Here are some points, each followed by its number:
c(-0.48, -0.83, 0.58, 0.11, -0.26, -0.78, -1.12, 0.73) 0
c(0.43, -0.08, -0.63, 0.05, -0.32, -0.95, -1.96, 1.21) 1
c(0.28, 0.42, 0.24, 0.02, -0.26, -0.18, -1.54, 1.05) 2
c(0.62, 0.55, -1.93, -1.22, 0.23, -0.34, -0.24, -0.34) 3
c(-0.13, 1.15, 0.59, 0.17, -0.32, 1.61, 0.83, 0.91) 4
c(0.46, -0.59, 1.06, 1.69, 0.12, -0.32, -0.63, -0.87) 5
c(-0.13, -0.87, -0.62, 0.64, 0.10, -0.38, 1.03, -0.25) 6
c(0.02, 0.40, -0.36, 0.17, -0.09, 0.50, 0.36, 0.16) 7
c(0.55, -0.49, 1.33, 0.86, 0.55, -0.53, -0.52, -1.57) 8
c(-0.72, 1.08, 0.19, -0.18, -0.43, 2.11, 2.02, -0.04) 9
c(-0.16, -1.25, -0.73, 0.07, 0.05, -1.69, -1.13, 0.31) 10
c(-0.03, 1.41, 0.57, 0.16, -0.45, 1.58, 0.63, 1.06) 11
c(0.48, 0.12, 0.93, 0.97, -0.19, 0.13, -0.40, 0.19) 12
c(-0.67, 1.16, 0.17, 0.09, -0.55, 2.16, 1.70, 0.30) 13
c(-0.66, 1.01, 0.27, 0.05, -0.48, 2.26, 1.93, -0.02) 14
c(-0.62, 0.68, 1.19, -0.71, 0.05, 1.29, 1.46, 0.12) 15
New points follow, each followed by the number of its nearest point above.
c(-0.46, -0.31, -4.09, -3.85, 1.09, -1.04, 2.03, -1.47) -> 3
c(-0.57, -0.26, -0.95, -0.05, -0.43, 0.13, 0.61, 0.97) -> 7
c(-0.37, -0.25, 0.92, -0.24, 0.18, 0.33, 1.31, -0.39) -> 15
c(-0.07, -0.75, -3.38, -3.13, 0.60, -2.30, -0.99, -0.09) -> 3
c(-0.37, -0.33, -3.80, -3.60, 1.11, -0.95, 1.81, -1.50) -> 3
c(-0.58, 0.73, 1.20, -0.69, -0.05, 1.28, 1.44, 0.35) -> 15
c(-0.12, -1.31, -0.68, 0.13, -0.03, -1.65, -1.14, 0.39) -> 10
c(0.50, -0.22, -0.57, 0.09, -0.31, -1.19, -2.01, 1.09) -> 1
c(0.79, 0.48, 0.26, 0.89, -0.29, -0.14, -1.88, 0.56) -> 2
c(-0.53, -0.28, -0.90, -0.06, -0.35, 0.23, 0.54, 0.86) -> 7
